Each row has a name. Each piece below is followed by the name of the row it came from. Each question is about the rows just above it.

J_269: -30 19 25 31 -29 28 -11 6 24 -1 -4 11 -10 12 16 21 -20 -30 1 11 -26 -20
 -49 -18 50 -25 -2 8 5 -21 -7 27 -34 -1 -1 11 8 55 -25 28 21 19 7 -26 -4
 -9 -22 4 -21 18 22 -10
J_376: 7 22 -28 -24 20 -26 7 -1 -24 -3 4 19 -1 -4 -6 -17 20 33 0 -19 19 20 43
 27 -48 0 -1 -16 -4 11 0 -19 35 8 0 0 1 -43 25 -22 -14 -12 -6 21 3 7 21
 -6 -21 18 22 -10
J_73: 30 -19 -28 -24 20 -26 7 -1 -24 -3 4 19 -1 -4 -6 -17 20 33 0 -19 19 20 43
 27 -48 0 -1 -16 -4 11 0 -19 35 8 0 0 1 -43 25 -22 -14 -12 -6 21 3 7 21
 -6 16 -7 -17 0
J_190: -14 8 -28 -24 21 8 8 -16 12 15 -3 -9 12 -24 -30 -4 -8 -27 -5 37 16 -10 0
 -42 17 32 11 33 1 28 24 -19 -20 -27 3 -35 -31 -20 -13 -11 -14 -17 -1 5
 0 4 -7 8 10 -36 -8 36
The row with 8 -28 is | J_190
The row with 7 22 -28 -24 20 -26 7 -1 -24 -3 4 19 -1 -4 -6 -17 20 33 0 -19 19 20 43
 27 -48 0 -1 -16 -4 11 0 -19 35 8 0 0 1 -43 25 -22 -14 -12 -6 21 3 7 21
 -6 -21 18 22 -10 is | J_376
The row with 1 28 24 -19 -20 -27 3 -35 -31 is | J_190
Where do -19 -28 -24 20 -26 7 -1 -24 appear? | J_73
Where do 50 -25 -2 8 5 -21 -7 appear? | J_269

J_269: -47 8 -23 -14 7 6 2 15 10 -9 1 -1 -5 -10 0 -6 15 -1 9 -7 5 16 0 -22 -4 5
 -16 11 4 10 16 -1 0 10 9 -8 7
J_73: -29 -6 14 -5 -8 14 3 6 -8 -4 -2 7 13 12 4 -3 2 9 -11 -5 -4 -4 17 -5 -11
 2 -19 15 5 17 -23 13 3 -4 -4 -3 1
J_522: 53 1 17 -7 21 -25 1 3 -13 6 0 11 -12 -6 -11 -5 -9 12 1 9 2 3 14 16 -6 9
 15 11 10 4 10 0 16 9 -1 -11 5
J_862: -29 -17 4 5 -23 6 4 4 -38 9 -5 -4 0 4 -9 6 -19 -2 8 -1 -3 3 -3 -4 6 7
 -29 -11 -14 10 29 -5 5 -5 4 -37 -6
J_376: -3 3 14 -8 -5 6 14 -8 -6 16 5 2 5 -4 -1 -8 1 -5 -5 -17 6 4 12 3 7 0 34 0
 3 -9 13 1 -10 0 -6 -8 -5
J_3: 50 12 -3 -5 -18 7 7 3 5 4 -3 -18 -5 6 1 4 -6 -18 5 6 6 -12 8 -2 16 9 -6
 -2 7 7 6 16 -5 4 -4 -3 10
J_143: 7 5 -5 -1 -8 -3 -1 -3 -13 6 2 -5 -10 4 -10 -10 17 24 -7 -5 -5 1 -26 -13
 -3 13 -4 7 2 -4 1 1 5 -2 -6 -20 -10
J_190: 22 8 -18 -14 9 11 -8 17 -1 -4 -3 -6 17 -1 -1 7 -7 10 -15 29 9 -9 6 -31
 -1 -4 0 -1 10 3 27 17 9 -1 11 -23 -4
J_654: 14 9 -13 16 12 3 8 7 10 -4 -1 -3 -1 -12 3 3 -4 0 -10 -5 -9 7 8 -24 -10 8
 -7 0 -12 0 -29 21 -2 -4 -1 1 11
J_713: -40 -5 -26 8 -1 15 0 -1 0 -4 1 -12 10 5 7 -2 -3 -3 -3 -8 -2 -14 -5 -1 3
 -10 7 10 -5 7 38 2 -5 0 0 2 -3
J_584: 22 8 -18 -14 9 11 -8 17 -1 -4 -3 -6 17 -1 -1 7 -7 10 -15 29 9 -9 2 -18
 -1 -12 -15 -2 1 3 -5 18 3 0 -4 -7 -31
J_972: -3 8 3 -4 -7 10 7 -9 -8 -2 2 5 -2 -2 -6 -13 -13 -10 -3 20 -3 2 -13 10 8
 1 1 14 -1 10 -5 10 0 4 -8 -6 -3
find: -6 14 -5 -8 14 3 6 -8 | J_73
Where do 11 4 10 16 -1 0 10 9 appear? | J_269
Which row holds 14 3 6 -8 -4 -2? | J_73
find: 17 -23 13 3 -4 -4 -3 | J_73

J_522: -9 -6 2 -7 32 -20 6 -9 6 -5 17 -19 4 15 26 20 -21 -7 -20 -18 -17
J_654: -33 0 -11 -2 27 20 18 -16 43 1 -16 16 -24 -14 -16 -16 20 36 21 20 14
J_269: -24 17 8 16 27 -3 11 -14 35 18 -10 24 -26 -7 -23 -17 -5 20 -4 -5 26
J_584: 11 -19 -25 -20 -9 32 6 -7 26 -19 -30 -6 3 -8 -4 -5 25 47 24 39 -9
J_190: 15 27 20 -21 -7 -11 7 -14 -20 16 -11 16 -3 -9 -23 -16 -9 -18 -8 -12 19
J_713: 28 21 31 24 -34 -10 0 11 -28 23 26 8 10 28 -1 9 -9 -20 -9 -10 10
J_376: -22 14 9 15 -18 7 26 7 -5 20 18 28 -22 19 -10 3 12 1 12 6 25
J_143: 11 -19 -25 -20 -9 32 6 -7 26 -19 -8 -6 3 -8 -4 -5 25 47 24 39 -9
The row with 15 26 20 -21 -7 is | J_522
find: 11 -19 -25 -20 -9 32 6 -7 26 -19 -8 -6 3 -8 -4 -5 25 47 24 39 -9 | J_143
Which row holds -2 27 20 18 -16 43 1 -16 16? | J_654
find: 31 24 -34 -10 0 11 -28 23 26 8 10 28 | J_713
find: 11 -14 35 | J_269
-16 -9 -18 is in which row? | J_190

J_3: 7 -2 31 -2 12 -36 1 -35 5 47
J_143: 21 -38 -37 -39 -40 -25 13 -3 13 -23
J_972: 7 -38 -37 -2 12 -21 -16 -14 3 -15
J_73: 21 -38 -37 -39 -40 -25 -37 -9 -4 21
find: 21 -38 -37 -39 -40 -25 -37 -9 -4 21 | J_73
-25 13 -3 is in which row? | J_143

J_654: 22 31 -8 -3 6 -4 21 -15 -2 -16 -10 23 12 24 22 15 22 6 8 -25
J_376: -15 -24 23 -2 -13 17 -25 15 16 31 24 5 29 5 -15 -23 -15 -13 -20 21
J_584: 8 -4 -14 44 -6 -19 -1 -13 -20 -9 -12 5 29 5 9 0 6 -3 -8 29
J_862: 11 11 -11 15 13 -12 16 -28 -11 -15 -12 12 16 12 10 17 11 14 -17 8
J_522: 11 11 -11 15 13 -12 12 16 -28 -11 -12 10 -15 17 16 12 11 14 -17 8
J_73: -15 -24 23 -2 -13 17 -25 15 16 31 24 -17 -10 -17 -15 -23 -15 -13 -20 -18
24 -17 is in which row? | J_73
16 -28 -11 -15 -12 12 16 12 10 17 is in which row? | J_862
find: -28 -11 -12 | J_522
5 -15 is in which row? | J_376
The row with 8 -4 -14 44 -6 -19 -1 -13 -20 -9 -12 5 29 5 9 0 6 -3 -8 29 is | J_584

J_584: -37 -18 47 22 -18 -45 -18 23 -14 37 25 20 17 -12 35 -15
J_862: 46 30 13 38 -39 -4 -39 39 -32 8 42 36 31 -29 8 -34
J_190: -18 48 22 -18 -38 47 -37 31 -29 -29 34 29 24 -27 -28 -32
J_654: -32 -31 44 30 -31 -40 -31 30 -24 34 33 27 23 -22 32 -27
J_143: 5 39 -20 -34 39 8 39 -35 30 -12 -38 -32 -27 27 -12 34
J_269: 46 -1 -52 0 -1 54 -1 1 -2 -44 1 1 1 -2 -42 -1
-18 47 22 -18 is in which row? | J_584
30 13 38 -39 -4 -39 39 -32 8 42 is in which row? | J_862
find: 44 30 | J_654
The row with -31 44 30 -31 -40 -31 30 -24 34 33 27 23 is | J_654
Where do 30 -31 appear? | J_654
find: -29 -29 34 29 24 | J_190
find: 30 13 38 -39 -4 | J_862

